500 stands for zero in the data rows.
Here are some points:
array([451, 539, 481, 472, 654, 682, 443, 624, 549, 582, 441, 457, 358, 414, 545, 504, 519, 544,
       589, 578, 368, 555, 618, 390, 609])
array([473, 267, 506, 729, 308, 563, 525, 518, 347, 553, 640, 581, 618, 584, 545, 590, 380, 583,
       394, 620, 684, 497, 610, 495, 522])
array([668, 280, 589, 712, 336, 439, 494, 570, 379, 548, 469, 615, 560, 500, 669, 529, 520, 533,
       463, 583, 575, 478, 618, 516, 421])
array([782, 791, 765, 249, 654, 618, 520, 605, 793, 424, 293, 337, 337, 489, 255, 570, 529, 436,
       416, 448, 369, 438, 459, 346, 340])
array([642, 498, 310, 542, 569, 531, 549, 517, 318, 399, 557, 534, 358, 280, 612, 572, 595, 421,
       619, 684, 332, 561, 604, 525, 527])
array([323, 453, 305, 589, 389, 412, 614, 498, 318, 540, 493, 609, 577, 463, 646, 620, 594, 354,
       642, 526, 596, 577, 505, 563, 477])
array([423, 402, 336, 404, 309, 426, 648, 404, 264, 412, 545, 461, 371, 491, 482, 656, 394, 500,
       399, 317, 402, 479, 771, 533, 422])
array([548, 383, 426, 440, 352, 569, 511, 622, 254, 383, 680, 678, 444, 496, 648, 542, 594, 556,
       629, 594, 431, 467, 665, 564, 322])
array([382, 472, 458, 352, 711, 476, 644, 424, 712, 581, 461, 379, 493, 450, 416, 357, 602, 394,
       523, 544, 407, 510, 527, 513, 492])
array([627, 473, 386, 442, 431, 610, 606, 507, 415, 493, 562, 534, 456, 330, 662, 622, 495, 407,
       543, 605, 359, 425, 694, 482, 449])
array([371, 286, 452, 681, 552, 493, 420, 410, 250, 557, 571, 568, 577, 336, 610, 501, 576, 547,
       545, 672, 565, 620, 535, 544, 501])
array([489, 494, 247, 437, 497, 461, 658, 368, 548, 523, 654, 360, 572, 523, 588, 512, 544, 527,
       495, 538, 488, 489, 529, 627, 593])
array([529, 514, 722, 600, 667, 652, 399, 410, 655, 459, 423, 648, 479, 519, 411, 525, 617, 665,
       389, 426, 808, 446, 329, 424, 477])
array([394, 588, 558, 385, 576, 505, 516, 662, 650, 456, 509, 496, 329, 565, 407, 312, 426, 537,
       443, 544, 485, 458, 434, 562, 487])
array([489, 369, 534, 587, 431, 434, 397, 488, 409, 423, 533, 649, 624, 523, 588, 547, 493, 647,
       417, 602, 601, 510, 476, 484, 598])
array([457, 493, 502, 392, 581, 462, 609, 490, 586, 548, 331, 575, 511, 536, 356, 427, 449, 381,
       633, 482, 349, 448, 510, 358, 593])
array([255, 258, 279, 660, 489, 399, 513, 477, 242, 775, 612, 609, 709, 595, 769, 477, 584, 588,
       632, 518, 415, 514, 674, 703, 522])
array([374, 407, 345, 453, 433, 579, 545, 561, 540, 478, 479, 497, 472, 384, 706, 379, 466, 468,
       393, 487, 555, 507, 539, 609, 469])
array([714, 880, 907, 371, 596, 532, 486, 530, 886, 271, 531, 264, 458, 580, 115, 571, 431, 471,
       445, 329, 498, 378, 251, 460, 469])
array([378, 410, 294, 468, 439, 507, 238, 549, 330, 455, 572, 635, 746, 541, 698, 529, 678, 556,
       564, 532, 522, 410, 483, 528, 560])
array([618, 418, 497, 670, 355, 388, 372, 366, 188, 380, 664, 563, 529, 550, 635, 650, 363, 711,
       550, 524, 591, 623, 596, 462, 551])
array([518, 505, 499, 629, 383, 417, 630, 612, 429, 439, 684, 483, 563, 536, 520, 535, 565, 534,
       523, 630, 704, 436, 459, 497, 661])
array([541, 350, 563, 694, 331, 493, 564, 309, 497, 549, 617, 403, 555, 493, 615, 692, 545, 586,
       422, 527, 694, 514, 584, 547, 545])
array([376, 418, 511, 646, 473, 407, 451, 504, 647, 537, 617, 661, 579, 480, 446, 458, 621, 743,
       458, 458, 709, 547, 499, 628, 678])
array([574, 542, 609, 402, 598, 620, 645, 475, 651, 381, 472, 568, 390, 428, 518, 548, 517, 424,
       526, 466, 454, 385, 598, 399, 621])
Then 12 other points, each followed by its number:
array([398, 224, 149, 631, 480, 511, 494, 421, 211, 550, 458, 731, 533, 332, 680, 542, 616, 395,
       519, 828, 523, 526, 607, 572, 634]) 0
array([695, 891, 929, 253, 546, 503, 412, 522, 964, 259, 362, 218, 255, 862, 013, 515, 528, 530,
       373, 191, 329, 402, 182, 398, 387]) 1
array([456, 515, 567, 497, 402, 525, 378, 506, 548, 496, 456, 478, 647, 710, 401, 422, 578, 680,
       397, 499, 623, 521, 242, 429, 515]) 2
array([570, 304, 375, 659, 428, 488, 577, 349, 151, 563, 526, 665, 534, 417, 709, 625, 553, 602,
       557, 612, 676, 569, 739, 630, 624]) 3
array([404, 442, 404, 505, 515, 441, 491, 628, 218, 547, 558, 518, 470, 315, 580, 486, 520, 389,
       663, 846, 555, 412, 758, 513, 613]) 4
array([573, 808, 877, 264, 640, 533, 625, 597, 999, 184, 403, 224, 402, 645, 169, 479, 368, 375,
       417, 292, 600, 376, 219, 283, 565]) 5
array([657, 241, 511, 542, 399, 482, 434, 487, 340, 524, 472, 505, 590, 748, 483, 659, 449, 735,
       447, 534, 532, 509, 586, 490, 390]) 6
array([602, 625, 918, 354, 772, 548, 583, 433, 971, 389, 473, 292, 354, 787, 030, 407, 560, 598,
       308, 125, 677, 502, 110, 375, 475]) 7
array([588, 544, 569, 451, 665, 500, 507, 353, 484, 478, 469, 420, 472, 429, 538, 370, 434, 300,
       498, 397, 287, 499, 572, 499, 527]) 8
array([661, 573, 597, 565, 427, 450, 591, 385, 379, 399, 483, 431, 486, 479, 531, 577, 329, 555,
       499, 480, 421, 461, 396, 272, 521]) 9
array([494, 406, 491, 474, 528, 535, 449, 664, 504, 620, 574, 421, 427, 496, 561, 415, 444, 480,
       560, 495, 430, 533, 549, 440, 502]) 10
array([565, 923, 715, 122, 556, 423, 561, 586, 881, 267, 448, 337, 280, 775, 133, 422, 345, 525,
       404, 449, 422, 468, 110, 566, 492]) 11
Which of these numbered points is nearest to each point below, looking only along the 3 directions in which the first points spread most? Its number follows each.
array([812, 559, 560, 514, 413, 428, 601, 642, 663, 250, 503, 526, 421, 592, 368, 572, 611, 711,
       456, 425, 527, 512, 484, 367, 356]) > 9
array([481, 346, 387, 607, 552, 740, 473, 495, 306, 461, 448, 608, 519, 275, 621, 484, 591, 521,
       681, 617, 264, 710, 812, 551, 420]) > 4
array([881, 971, 999, 378, 584, 574, 293, 586, 940, 330, 434, 361, 292, 670, 000, 623, 605, 718,
       377, 306, 491, 384, 106, 207, 225]) > 1
array([656, 397, 671, 496, 442, 419, 420, 488, 721, 477, 592, 551, 597, 736, 374, 425, 622, 632,
       451, 552, 634, 418, 239, 395, 450]) > 2
array([482, 491, 318, 436, 520, 403, 475, 505, 572, 453, 587, 480, 617, 359, 530, 546, 547, 436,
       336, 471, 558, 498, 445, 527, 534]) > 10
array([714, 824, 999, 363, 598, 471, 093, 536, 900, 464, 327, 428, 470, 866, 096, 401, 626, 715,
       566, 343, 565, 451, 114, 258, 284]) > 7
array([593, 842, 877, 162, 641, 618, 391, 532, 916, 423, 366, 336, 360, 613, 107, 304, 390, 588,
       479, 335, 539, 621, 129, 342, 609]) > 5
array([643, 623, 831, 501, 599, 409, 425, 462, 865, 403, 414, 349, 347, 819, 307, 537, 584, 557,
       268, 239, 627, 423, 116, 483, 494]) > 7
array([521, 814, 603, 234, 542, 550, 530, 529, 766, 396, 438, 235, 260, 563, 209, 377, 516, 462,
       446, 326, 456, 444, 058, 542, 456]) > 11
array([601, 640, 495, 341, 563, 583, 719, 590, 601, 380, 333, 335, 366, 678, 436, 478, 563, 400,
       579, 450, 437, 627, 479, 654, 590]) > 8
array([534, 416, 454, 531, 323, 509, 642, 383, 432, 582, 594, 474, 661, 572, 536, 462, 387, 614,
       341, 495, 720, 475, 577, 563, 475]) > 6
array([835, 948, 910, 371, 554, 677, 361, 584, 725, 289, 329, 475, 333, 634, 117, 595, 500, 797,
       387, 266, 445, 412, 457, 287, 409]) > 1
array([677, 459, 506, 555, 371, 552, 593, 572, 444, 570, 641, 696, 559, 590, 584, 622, 516, 573,
       597, 690, 639, 549, 612, 549, 419]) > 6
array([587, 747, 849, 144, 725, 443, 210, 529, 951, 447, 456, 484, 485, 589, 088, 197, 579, 709,
       378, 488, 498, 507, 216, 292, 517]) > 7
array([531, 289, 220, 627, 456, 504, 526, 395, 270, 704, 596, 655, 488, 420, 781, 512, 595, 482,
       634, 559, 517, 516, 807, 712, 504]) > 0
array([724, 798, 999, 357, 204, 644, 471, 493, 794, 298, 552, 376, 352, 691, 115, 658, 489, 660,
       404, 158, 399, 358, 370, 348, 367]) > 1
array([522, 670, 597, 353, 625, 509, 625, 503, 472, 513, 398, 377, 462, 345, 421, 479, 364, 436,
       498, 448, 275, 361, 517, 440, 534]) > 8
array([655, 584, 727, 446, 504, 539, 463, 475, 623, 548, 479, 401, 366, 558, 146, 691, 450, 598,
       415, 492, 618, 537, 601, 373, 388]) > 9
array([396, 385, 646, 393, 514, 343, 435, 491, 628, 563, 458, 499, 732, 915, 411, 415, 467, 684,
       328, 570, 713, 306, 119, 477, 613]) > 2
Now 12 new points, numbered from 0 again:
array([446, 516, 463, 390, 589, 596, 648, 654, 556, 422, 406, 491, 557, 458, 485, 392, 418, 383,
       595, 671, 500, 493, 574, 523, 418]) 0
array([530, 597, 822, 475, 642, 556, 625, 521, 848, 477, 579, 381, 392, 450, 483, 542, 552, 455,
       306, 351, 533, 418, 441, 309, 430]) 1
array([536, 419, 386, 705, 570, 511, 497, 503, 344, 414, 476, 567, 384, 307, 711, 480, 420, 471,
       435, 572, 342, 585, 582, 499, 583]) 2
array([649, 320, 492, 654, 454, 576, 424, 528, 232, 463, 664, 625, 457, 552, 513, 564, 550, 584,
       495, 647, 663, 465, 808, 531, 603]) 3
array([404, 570, 466, 434, 602, 439, 733, 515, 456, 564, 458, 473, 482, 463, 641, 589, 342, 342,
       389, 423, 476, 548, 466, 523, 487]) 4
array([582, 792, 648, 410, 654, 614, 310, 555, 690, 452, 404, 368, 503, 497, 293, 500, 413, 337,
       548, 370, 448, 404, 384, 532, 419]) 5
array([340, 428, 080, 634, 369, 524, 715, 551, 139, 615, 594, 597, 628, 357, 815, 499, 449, 425,
       614, 642, 317, 473, 742, 681, 473]) 6
array([691, 537, 473, 431, 438, 338, 268, 489, 524, 437, 439, 466, 455, 680, 335, 595, 491, 676,
       529, 477, 501, 383, 337, 423, 465]) 7
array([475, 471, 442, 468, 691, 523, 562, 610, 490, 627, 505, 405, 422, 401, 521, 435, 461, 250,
       574, 458, 290, 380, 506, 579, 582]) 8
array([528, 356, 374, 521, 390, 446, 713, 643, 428, 558, 458, 520, 536, 409, 559, 676, 402, 487,
       461, 470, 425, 496, 711, 488, 464]) 9
array([402, 401, 364, 536, 477, 614, 742, 476, 233, 485, 488, 528, 436, 361, 575, 513, 427, 450,
       538, 408, 296, 457, 597, 596, 539]) 10
array([660, 331, 536, 566, 333, 435, 586, 434, 567, 481, 550, 509, 594, 589, 477, 528, 661, 640,
       342, 579, 759, 638, 445, 459, 394]) 11
The same question for these:
array([677, 558, 495, 485, 702, 678, 430, 594, 490, 503, 354, 529, 518, 420, 632, 571, 551, 493,
       504, 655, 427, 513, 554, 544, 498]) > 4
array([530, 407, 412, 577, 294, 386, 514, 374, 219, 433, 598, 608, 592, 481, 593, 602, 481, 599,
       511, 453, 642, 550, 518, 524, 528]) > 3
array([516, 382, 564, 512, 570, 572, 511, 537, 474, 523, 535, 447, 510, 507, 535, 566, 508, 471,
       507, 721, 412, 545, 508, 475, 396]) > 4
array([444, 229, 252, 618, 580, 520, 501, 683, 220, 535, 619, 620, 558, 438, 592, 572, 483, 455,
       587, 514, 543, 579, 426, 576, 594]) > 2
array([671, 599, 484, 557, 687, 596, 601, 667, 284, 396, 530, 499, 408, 324, 442, 546, 509, 447,
       657, 556, 381, 407, 773, 566, 568]) > 9
array([576, 301, 293, 703, 347, 274, 469, 300, 310, 544, 554, 613, 636, 510, 777, 820, 417, 593,
       565, 400, 736, 556, 679, 710, 426]) > 3
array([514, 435, 460, 520, 423, 500, 589, 533, 383, 499, 550, 446, 345, 308, 493, 582, 462, 533,
       576, 434, 273, 424, 696, 437, 429]) > 9
array([537, 410, 222, 532, 544, 532, 625, 547, 306, 590, 375, 321, 566, 477, 478, 516, 396, 283,
       501, 389, 371, 488, 751, 576, 660]) > 10
array([757, 810, 818, 301, 523, 646, 402, 431, 768, 400, 393, 403, 499, 547, 315, 588, 397, 579,
       293, 361, 455, 486, 183, 484, 491]) > 1
array([563, 614, 388, 457, 586, 487, 554, 556, 444, 495, 582, 494, 588, 461, 529, 603, 480, 531,
       529, 587, 425, 490, 607, 454, 560]) > 4
array([493, 357, 701, 482, 321, 324, 383, 401, 587, 484, 592, 543, 684, 701, 345, 485, 502, 723,
       386, 630, 660, 585, 508, 559, 461]) > 11
array([329, 639, 401, 329, 584, 502, 568, 487, 489, 417, 352, 555, 370, 371, 604, 352, 482, 276,
       474, 328, 373, 465, 594, 638, 552]) > 8
array([463, 397, 449, 708, 367, 530, 387, 365, 364, 487, 610, 600, 678, 386, 592, 739, 544, 550,
       537, 565, 509, 580, 528, 407, 439]) > 3
array([414, 218, 288, 658, 468, 580, 528, 507, 130, 589, 542, 680, 699, 514, 918, 610, 563, 548,
       547, 600, 565, 462, 732, 666, 556]) > 6
array([498, 187, 294, 595, 454, 463, 498, 504, 361, 644, 552, 646, 470, 315, 698, 523, 474, 452,
       572, 661, 469, 605, 947, 647, 591]) > 6
array([534, 538, 560, 604, 406, 351, 353, 397, 404, 594, 431, 563, 647, 687, 436, 558, 345, 595,
       400, 567, 578, 353, 232, 488, 490]) > 11
array([371, 426, 175, 567, 415, 364, 706, 389, 355, 477, 491, 537, 300, 358, 635, 541, 524, 539,
       412, 458, 553, 476, 515, 645, 444]) > 2
array([728, 450, 440, 673, 474, 498, 600, 530, 349, 375, 455, 589, 540, 484, 610, 576, 613, 518,
       496, 580, 377, 620, 759, 406, 600]) > 9
array([376, 480, 352, 518, 459, 486, 796, 591, 421, 489, 591, 442, 369, 422, 708, 540, 448, 332,
       473, 419, 352, 428, 697, 600, 527]) > 10
